In the data rows, 128 means zero.
Each row has a hidden score. How much does it go up from the first row of each pair to the second? 7 means little or no change, 15 a big rise and 0 a big fall.
93 66 155 129 127 119 114 115
153 128 150 248 81 81 107 208 -> 7
98 44 171 81 153 105 112 98
132 155 184 173 165 171 138 152 -> 7
99 172 90 96 156 149 172 123
173 130 182 143 151 106 123 160 -> 13
145 141 119 118 99 132 127 144
177 112 143 133 80 152 125 137 -> 9
164 175 91 131 82 124 147 73
65 141 80 97 115 149 144 97 -> 0
139 152 98 130 100 127 142 155
128 83 166 164 102 131 131 102 -> 5
203 127 78 177 53 113 143 135
129 133 170 163 158 163 105 118 -> 4
183 117 142 126 95 10 31 73
74 76 67 117 110 150 159 152 -> 0
165 160 194 162 113 10 31 73
113 86 175 81 174 118 132 73 -> 5
127 115 151 96 173 134 104 144
147 173 83 120 128 116 171 148 -> 6
113 142 96 147 168 144 160 106
163 137 134 150 163 180 155 124 -> 12
116 146 104 85 126 121 135 73
146 177 120 111 110 142 142 73 -> 9
148 101 152 119 98 132 106 123
177 91 140 143 83 134 116 113 -> 8
101 59 161 70 160 110 104 116
185 134 42 198 52 82 142 105 -> 5
91 182 129 122 175 152 157 153
91 57 143 136 142 144 31 73 -> 5
141 109 89 176 170 163 180 142
104 63 182 80 152 121 112 97 -> 11
133 61 185 89 167 106 129 119
82 103 155 133 141 113 141 73 -> 0
142 65 66 168 153 180 159 186
134 127 184 169 116 136 127 142 -> 11
102 161 100 82 123 160 151 113
139 70 185 117 149 128 108 73 -> 10
78 141 157 118 161 133 138 146
102 155 162 143 161 156 31 73 -> 8
103 124 171 99 153 126 123 140
101 63 104 88 54 166 163 181 -> 4
119 140 146 96 170 129 141 124
214 159 150 107 85 171 116 144 -> 15
133 125 51 88 76 135 152 100
139 156 187 170 154 154 127 145 -> 8
95 143 160 118 166 138 132 158
139 158 123 99 108 10 31 73 -> 11
172 70 146 147 50 142 187 139
202 77 124 98 126 174 31 73 -> 12
103 178 136 154 160 163 142 108
80 67 102 92 126 145 178 134 -> 5
125 170 81 81 116 10 31 73
87 72 155 140 149 135 110 114 -> 1
196 103 176 179 113 93 113 161
83 149 59 78 130 130 163 130 -> 0
86 104 57 130 148 145 175 114
146 111 75 98 75 137 167 73 -> 15
201 94 119 185 98 111 136 106
217 100 112 103 75 169 125 138 -> 13
73 85 173 113 170 125 109 117
127 70 86 98 55 142 31 73 -> 9
113 133 156 85 164 131 138 127
113 185 145 166 172 153 31 73 -> 3
116 158 62 84 134 123 165 142
75 75 57 255 66 99 162 199 -> 0
165 174 183 144 133 153 140 137
161 78 149 122 117 111 31 73 -> 5
254 162 167 116 96 201 122 138
101 114 121 79 144 104 90 171 -> 0
216 78 136 193 126 102 155 143
149 166 118 110 104 136 136 163 -> 6
146 140 63 231 50 75 160 112
125 68 75 255 43 80 135 105 -> 3
123 153 73 83 69 143 143 73
136 185 110 98 93 142 136 142 -> 9
169 59 145 152 125 93 120 134
190 92 132 165 101 110 128 94 -> 8
172 82 123 152 110 101 134 112
130 126 70 84 83 155 172 123 -> 6
177 117 150 108 159 197 127 170
120 168 82 97 90 127 145 149 -> 1
118 128 130 72 136 117 147 142
99 180 123 93 126 153 143 143 -> 5
98 74 181 90 163 110 126 94
125 99 155 97 160 117 131 99 -> 9
116 90 175 147 122 136 125 73
101 85 179 95 167 110 130 109 -> 9
94 72 78 155 126 162 179 170
112 142 126 96 121 83 109 217 -> 15
186 186 144 214 112 90 87 73
81 125 159 101 166 135 127 139 -> 3
77 183 104 109 151 148 31 73
114 78 86 169 152 168 192 178 -> 5
147 140 154 106 121 140 124 159
107 143 65 81 119 143 158 98 -> 2
89 85 159 116 139 123 127 149
169 150 99 155 144 107 181 113 -> 11
77 80 168 116 156 118 114 101
179 97 96 150 84 94 135 106 -> 12
157 125 171 158 109 148 130 152
102 106 194 112 173 133 120 130 -> 5
101 114 88 145 128 177 153 73
150 156 129 159 151 161 161 97 -> 13
200 166 163 186 121 96 99 200
94 83 191 99 150 118 138 115 -> 2
119 63 150 147 90 119 126 135
127 159 118 174 159 157 169 109 -> 7
149 99 172 182 138 164 130 129
106 173 143 153 166 151 150 130 -> 5
144 57 79 142 171 166 177 175
93 100 174 93 170 124 126 121 -> 9
187 89 173 160 157 106 140 73
110 134 169 85 154 154 127 143 -> 5
208 140 70 182 66 103 156 125
91 190 110 134 172 137 175 142 -> 1
159 175 77 128 120 114 173 146
81 163 114 133 154 150 158 117 -> 1
171 153 156 158 157 94 120 213
204 144 65 194 72 83 177 114 -> 5
93 73 173 112 169 141 113 103
104 122 178 134 156 147 116 150 -> 8
113 139 133 92 141 96 105 201
186 86 120 230 104 94 159 175 -> 5
91 154 150 138 170 142 134 155
166 60 141 141 44 141 190 150 -> 12
135 170 79 117 128 109 156 143
161 173 138 138 149 76 108 255 -> 10
111 62 171 84 177 10 31 73
133 187 150 176 167 156 140 122 -> 5
97 92 142 75 146 105 101 141
99 135 60 89 100 10 31 73 -> 4
160 91 159 125 163 113 147 112
81 177 154 132 60 184 180 255 -> 1
86 104 70 117 119 165 161 136
99 165 167 159 173 155 138 143 -> 10
92 53 173 84 150 117 104 95
122 92 162 75 168 101 136 101 -> 10
119 180 155 157 176 159 140 132
117 96 117 78 42 180 157 226 -> 8
197 164 178 124 102 167 137 152
164 82 147 148 120 124 114 73 -> 0
92 59 53 142 100 150 157 163
74 136 66 116 136 143 170 93 -> 9
140 132 108 173 172 167 31 73
107 165 159 164 164 10 31 73 -> 7
98 73 176 83 153 106 129 110
94 103 183 97 168 143 110 131 -> 7
119 106 133 90 125 113 132 117
137 175 80 96 105 126 164 143 -> 8
109 103 97 87 110 167 183 135
185 62 128 167 114 78 136 156 -> 10
96 147 161 140 155 137 140 160
138 94 198 117 167 100 133 174 -> 12
178 175 177 108 89 161 128 108
188 110 151 219 104 80 119 181 -> 0
